128 stands for zero in the data rows.
Here are some rows, each followed by its group. Groups can overlap.
[158 124 144 123 133 93 99 103 127 103 78 133 107 93 122 155 142 155
 151 183 136 128 166 171 68 163 121 80 147 137 103 134] p
[150 147 117 175 110 198 166 173 88 181 166 80 158 77 114 90 148 93
 143 126 80 115 158 88 183 120 185 149 94 72 176 111] r
[101 119 136 95 176 52 145 76 187 106 67 177 159 131 113 103 107 147
 154 117 114 69 150 130 75 197 55 67 169 187 90 55] l
[122 220 141 105 186 188 162 161 84 204 164 135 108 98 86 76 145 96
 89 186 99 206 166 73 167 142 125 122 149 95 105 70] h
[91 73 144 66 139 92 116 76 174 69 153 185 87 215 159 132 96 114
 70 63 184 121 49 129 113 109 59 197 126 191 70 140] n
[136 94 134 92 104 87 55 90 154 80 126 137 44 177 189 210 111 142
 76 141 200 180 78 201 74 80 106 181 115 157 70 192] x
[152 164 105 162 99 191 162 173 87 156 136 93 163 98 122 112 148 107
 138 149 81 147 140 103 168 134 185 115 115 60 190 144] r
[127 98 78 191 47 143 84 169 104 98 123 56 174 118 178 185 120 190
 121 93 144 135 124 155 122 69 196 103 160 120 165 167] t
[103 99 143 111 124 98 159 130 140 118 118 144 168 133 102 116 141 123
 152 115 102 76 135 144 149 156 133 117 124 112 175 147] e
[143 81 97 219 78 136 76 135 115 114 163 43 153 77 197 175 125 188
 149 101 164 133 162 167 103 58 184 113 129 125 136 115] t
[137 205 177 123 172 184 143 159 69 192 168 134 89 107 96 75 151 79
 112 189 97 189 160 77 170 126 136 146 120 84 117 89] h
[140 126 126 103 154 76 81 70 140 104 73 160 116 100 113 158 117 172
 161 192 147 125 167 185 50 178 112 53 146 155 96 104] p
[168 99 121 193 84 136 95 143 126 138 138 60 126 74 160 164 138 161
 152 132 146 130 162 164 110 100 176 128 113 119 153 126] t
[132 146 144 151 123 162 156 150 105 139 141 133 130 116 100 107 151 84
 154 146 68 126 134 139 175 144 184 126 96 58 201 147] r
[122 225 168 136 178 178 143 168 69 181 166 145 98 117 107 65 155 75
 101 183 87 194 159 77 173 132 133 129 138 92 121 79] h
[111 96 140 150 110 122 172 134 159 133 139 111 157 132 115 96 134 103
 129 71 102 59 106 115 156 125 114 135 124 144 145 113] e
[154 162 132 154 121 179 184 181 112 171 130 116 141 110 103 98 160 78
 147 137 73 121 125 91 189 141 176 145 95 65 196 129] r
[152 201 135 117 171 198 159 163 76 208 159 129 99 104 95 66 136 91
 114 165 115 160 167 63 146 158 105 155 116 114 112 75] h
[71 105 145 81 119 82 109 110 169 77 134 187 131 217 143 127 114 104
 98 66 150 97 53 107 148 117 71 151 132 198 95 134] n
[118 97 56 182 62 173 101 126 109 131 167 57 175 75 141 161 129 175
 170 133 147 106 169 156 123 77 186 98 105 127 167 139] t
[116 92 119 113 100 99 38 100 137 65 158 114 58 188 208 205 87 166
 81 110 214 196 71 181 86 37 105 181 120 183 52 164] x
[113 83 117 107 74 100 41 102 141 62 122 107 83 185 186 210 108 168
 82 97 190 164 73 177 91 62 110 149 149 175 67 198] x
[167 104 92 151 143 119 88 60 116 136 113 101 140 66 145 151 114 201
 142 168 203 143 214 178 31 129 105 68 160 177 64 90] p
[133 119 124 86 182 93 177 75 174 140 95 185 157 128 98 104 98 141
 115 116 150 99 128 123 96 184 63 111 162 172 91 81] l
[124 218 172 111 176 185 147 176 59 192 167 134 88 111 90 64 145 83
 101 186 95 199 161 62 178 136 127 142 128 83 104 83] h
[99 143 156 100 209 92 175 93 157 152 105 178 169 142 113 69 109 123
 157 106 122 94 154 86 120 177 45 124 181 187 93 41] l
[133 61 81 213 36 129 97 158 138 105 158 51 172 104 176 186 137 187
 143 86 159 98 135 168 123 60 199 105 125 116 175 161] t
[120 97 73 208 70 144 70 130 105 113 151 58 164 83 159 173 138 192
 160 143 161 128 165 170 109 74 193 79 116 126 158 137] t
[113 188 125 109 171 167 155 126 95 202 150 140 151 102 66 76 147 110
 161 165 91 121 177 55 158 152 96 110 121 151 118 46] h
[133 138 107 112 149 91 77 70 131 115 79 137 132 92 102 153 130 180
 161 194 144 132 184 169 65 166 112 35 149 159 96 103] p
[109 142 135 97 174 50 161 107 176 120 45 164 164 134 96 105 115 145
 150 117 93 84 126 126 111 200 81 50 182 146 126 73] l
[123 98 68 193 77 171 94 126 106 123 163 62 163 73 141 165 133 175
 164 132 151 129 170 171 113 75 192 102 103 119 168 146] t
[115 156 136 82 118 144 127 149 115 125 148 169 88 178 92 115 138 77
 111 125 108 136 74 89 170 130 123 171 101 114 144 169] d
[131 80 71 204 32 141 79 156 119 104 167 36 183 108 169 186 123 198
 133 71 144 110 121 166 136 52 199 104 127 119 173 153] t
[143 177 122 167 115 192 168 181 98 165 139 102 144 97 122 106 144 97
 139 151 87 150 140 103 179 122 190 139 120 68 174 137] r
[123 119 93 176 86 144 81 125 103 120 140 90 149 82 124 163 148 162
 169 163 134 134 171 163 126 102 183 80 103 110 165 144] t
[127 153 144 89 125 123 123 163 124 109 121 166 72 189 144 130 142 77
 104 140 92 161 67 120 159 134 137 179 102 80 150 175] d
[117 148 155 92 125 145 132 149 117 128 143 164 69 182 109 118 128 67
 99 125 100 148 80 96 170 134 126 188 92 106 145 170] d
[120 163 150 93 143 142 125 145 116 132 142 154 73 183 137 121 129 75
 112 142 104 174 83 108 157 118 117 191 96 92 135 150] d
[161 148 126 185 125 194 165 188 95 168 160 86 138 77 127 89 140 92
 121 125 102 143 158 100 171 113 183 153 113 69 170 113] r
[84 87 132 67 120 80 117 94 168 70 128 183 124 219 137 131 98 115
 88 56 153 95 51 129 138 125 66 170 133 190 104 158] n
[162 149 128 150 112 167 174 173 108 162 124 126 147 108 106 106 147 92
 140 133 76 123 133 108 174 147 182 131 104 58 199 156] r
[118 127 153 83 192 103 148 86 144 124 126 187 150 154 99 86 96 124
 122 102 126 101 115 107 119 170 64 126 159 180 77 75] l
[100 120 153 102 194 64 144 77 169 114 68 179 149 142 121 94 110 132
 130 119 126 90 137 128 95 178 64 92 177 171 87 70] l
[156 88 121 120 147 66 87 63 158 86 66 135 123 94 142 161 111 195
 162 170 175 117 183 201 16 168 109 55 145 162 79 115] p
[99 165 171 96 162 140 127 126 116 124 147 166 100 185 136 121 144 65
 110 136 95 178 77 105 185 110 131 180 120 85 130 173] d
[148 105 135 107 165 62 87 53 149 92 70 157 111 88 111 165 124 174
 169 195 154 118 174 196 37 186 104 55 134 153 87 116] p
[167 116 117 180 155 155 85 107 114 144 123 100 105 70 181 159 111 189
 100 204 207 237 205 196 55 95 163 83 188 95 83 143] p
[126 79 101 174 77 117 98 145 126 97 132 61 153 105 165 172 142 170
 152 111 147 91 143 171 115 79 162 104 115 132 149 154] t
[138 67 125 107 81 78 59 100 166 58 114 109 63 158 199 216 105 173
 77 117 205 160 77 211 56 80 115 170 127 175 63 183] x
[140 103 102 192 81 133 90 124 114 129 130 70 153 73 142 167 130 176
 163 136 143 108 170 157 103 104 180 100 113 126 155 120] t
[127 120 138 100 143 106 176 121 144 116 81 161 157 135 98 120 137 125
 168 129 90 92 121 136 132 186 135 101 118 106 173 162] e
[123 168 127 145 109 198 142 166 84 167 155 108 118 95 103 110 142 93
 144 169 79 154 155 122 176 125 181 136 89 67 186 135] r
[114 60 138 72 115 75 124 95 198 76 111 164 99 195 137 145 105 122
 85 58 171 76 54 147 104 136 56 184 129 209 76 157] n
[83 117 151 59 140 96 108 100 152 95 145 174 99 216 138 118 94 107
 100 67 159 120 73 101 138 109 49 184 127 192 88 123] n
[135 75 93 209 77 136 89 119 112 96 142 64 150 76 160 174 128 185
 162 138 165 108 168 190 92 80 188 84 102 134 154 146] t
[145 104 100 200 61 147 102 161 110 130 136 49 151 87 168 162 135 168
 142 109 136 117 150 147 124 76 184 129 131 122 151 127] t
[111 120 161 109 191 74 169 89 166 131 97 169 175 148 115 83 126 126
 155 96 113 80 141 96 121 171 64 114 170 165 106 82] l
[143 95 119 96 95 93 60 83 153 81 116 140 68 165 168 206 109 156
 98 141 199 168 86 208 73 91 104 151 118 175 80 190] x
[142 194 174 130 177 200 168 157 76 199 158 130 75 111 99 70 149 64
 117 183 106 175 154 60 161 133 126 167 105 97 101 93] h
[124 160 152 97 131 134 122 146 128 132 150 152 59 191 155 120 132 65
 97 125 107 159 71 103 162 104 112 210 87 105 114 131] d
[139 147 156 104 194 71 176 124 172 136 73 173 144 133 118 94 127 125
 141 107 99 129 142 118 112 197 77 110 176 143 124 77] l
[125 145 144 82 129 163 116 138 104 124 152 155 56 181 124 129 124 76
 90 133 131 168 63 101 150 109 112 198 87 134 103 175] d
[114 102 126 136 96 122 177 144 155 109 123 134 188 151 116 109 119 114
 112 61 101 80 83 118 169 136 143 129 145 99 185 155] e
[155 115 90 162 117 132 79 94 124 146 140 87 137 83 132 162 128 186
 139 154 180 139 185 151 75 105 121 81 141 169 87 97] p
[127 76 65 220 40 133 87 146 123 93 143 43 186 103 174 187 120 196
 139 78 160 111 130 165 127 56 201 100 126 122 180 165] t
[128 106 134 121 118 101 188 142 154 118 89 147 176 147 104 117 129 124
 132 90 86 70 94 136 155 158 134 103 141 110 179 155] e
[119 84 66 208 74 130 59 134 109 111 154 44 154 68 158 175 145 194
 169 144 164 115 189 169 106 75 182 80 105 126 161 138] t
[131 121 158 108 151 88 158 135 157 118 96 164 126 140 116 121 136 108
 147 125 79 97 117 142 146 176 137 126 117 94 174 160] e
[113 103 136 138 114 128 162 127 157 132 144 129 194 127 113 85 102 123
 123 50 122 64 113 101 154 138 117 131 145 144 137 85] e
[132 159 131 89 190 85 188 120 167 142 83 187 171 148 114 97 101 135
 123 110 93 122 115 106 141 198 107 96 177 113 149 88] l
[163 99 122 148 151 103 100 61 138 121 105 109 116 78 160 164 118 189
 153 167 187 144 184 200 26 118 105 99 138 180 59 102] p
[132 73 65 206 33 132 85 159 118 94 154 38 181 102 182 188 130 195
 144 78 162 105 133 170 116 52 200 100 123 124 178 163] t
[139 148 146 102 107 128 133 163 136 118 115 147 78 161 132 136 157 74
 117 137 85 139 87 126 144 136 132 168 93 96 142 167] d
[143 112 111 158 127 121 77 88 112 131 140 93 135 92 149 157 118 176
 141 149 184 161 176 153 79 97 129 97 146 161 81 115] p
[87 68 135 72 111 86 99 95 180 75 147 163 113 211 137 142 97 121
 80 46 174 85 34 120 127 108 64 177 124 195 81 137] n
[150 153 123 186 115 208 174 177 93 182 165 89 144 74 109 93 142 96
 129 127 88 113 159 89 170 125 182 157 86 74 179 113] r
[132 101 118 120 91 93 168 158 169 108 87 127 181 151 130 122 126 127
 125 58 86 64 78 120 160 155 145 120 133 97 193 144] e
[128 62 101 106 60 92 49 110 153 56 140 111 89 185 189 218 96 185
 76 88 217 163 69 198 84 60 122 150 136 173 89 197] x
[110 75 149 68 123 84 118 103 183 82 125 159 82 197 141 135 96 115
 69 64 172 94 60 128 111 123 58 200 127 188 63 137] n
[93 67 136 65 109 72 103 87 175 73 143 168 104 219 146 140 96 120
 70 47 172 98 40 125 134 108 65 178 120 180 81 153] n
[131 148 117 88 180 66 167 97 168 132 56 174 165 129 97 106 117 145
 169 113 95 82 141 116 93 210 63 74 169 178 113 67] l
[130 143 120 170 133 161 175 159 111 157 115 117 171 113 124 100 163 89
 169 147 70 104 136 106 176 130 174 107 111 80 191 141] r
[134 154 145 82 192 78 166 107 159 158 75 177 150 139 115 97 109 134
 146 124 95 99 138 106 112 204 67 100 178 150 110 79] l
[169 134 102 123 114 145 103 93 113 130 103 119 109 80 114 169 119 172
 118 192 163 172 166 192 63 138 143 71 154 121 90 155] p
[126 94 118 126 91 87 175 155 173 107 89 128 194 146 122 127 123 136
 132 51 86 56 82 126 162 161 146 111 133 104 187 150] e
[148 174 160 110 166 158 146 156 86 170 138 156 111 125 89 76 151 78
 134 174 101 157 148 81 156 171 123 133 116 90 135 115] h
[116 76 102 117 82 97 47 87 150 72 158 109 78 176 204 209 93 180
 81 102 220 175 75 191 74 44 109 168 134 182 65 171] x
[116 165 163 101 147 157 125 137 108 131 162 163 79 169 111 110 142 61
 114 133 110 155 97 93 167 116 108 200 90 126 116 136] d
[128 158 139 103 122 130 145 141 127 108 120 149 93 163 133 135 136 81
 126 136 87 142 72 115 151 134 133 176 97 105 136 160] d
Which 5 groups are nearest to each row below, nearest first, going by the average distance to the group's rows?
[151 56 129 99 90 90 88 87 150 64 111 119 57 155 172 215 106 172
 93 131 210 143 86 222 53 110 116 164 119 174 69 202] >> x n p t d
Which 3 other groups have their centres nearest to the centre of group r, nearest first?
h e d
Group p spreads out most along one direction. Which 3 other groups' directions of most spread are closest to that one, closest first?
r h x
Which 5 groups are nearest to each row below, nearest first, going by the distance to the group's nearest row?
[124 150 155 89 184 65 154 123 155 137 86 183 141 152 115 94 128 114
 137 120 85 106 125 102 129 199 87 104 161 122 131 87] >> l e h d p
Which 4 groups are nearest to each row below, nearest first, going by the distance to the centre of the group?
[127 97 73 196 47 127 83 183 121 99 129 55 163 113 179 183 134 180
 130 90 137 125 126 145 122 69 191 95 145 115 163 155] >> t e r p
Which 3 other groups have their centres nearest to the centre of group p, nearest first?
t l x
Group x spreads out most along one direction. Which 3 other groups' directions of most spread are closest to that one, closest first?
e t p
Which 3 other groups have their centres nearest to the centre of group x, nearest first?
n p t
Group t spreads out most along one direction. Which 3 other groups' directions of most spread are closest to that one, closest first?
x e p
Which 4 groups are nearest to each row below, nearest first, going by the average distance to the group's rows?
[137 159 157 86 138 167 126 151 102 146 150 134 47 163 140 116 131 73
 78 144 127 186 93 99 144 108 110 210 108 120 87 154] >> d h r n
[144 90 90 200 65 147 106 139 109 117 129 54 171 79 168 160 131 171
 155 110 151 112 151 147 109 87 192 116 135 120 163 144] >> t r e p
Which 5 groups are nearest to each row below, nearest first, going by the distance to the centre of the group?
[142 94 120 187 85 125 90 141 103 98 135 70 121 91 149 169 140 167
 150 162 132 135 158 189 103 89 186 107 103 112 153 163] >> t p r e x
[123 110 160 88 146 78 126 111 168 79 121 180 99 201 150 140 116 111
 103 86 153 126 57 141 130 129 89 167 127 154 114 160] >> n d e x l
Which 4 groups are nearest to each row below, nearest first, going by the distance to the group's nearest row?
[131 81 92 220 74 136 84 129 119 117 149 44 174 74 175 169 118 191
 153 97 166 110 160 164 100 65 182 114 127 133 138 113] >> t p e r
[132 209 151 115 185 188 150 152 76 207 161 128 99 100 104 68 136 86
 127 187 111 189 183 63 156 133 113 153 126 110 103 73] >> h r d l
Which 3 other groups have their centres nearest to the centre of group n, nearest first?
x d e
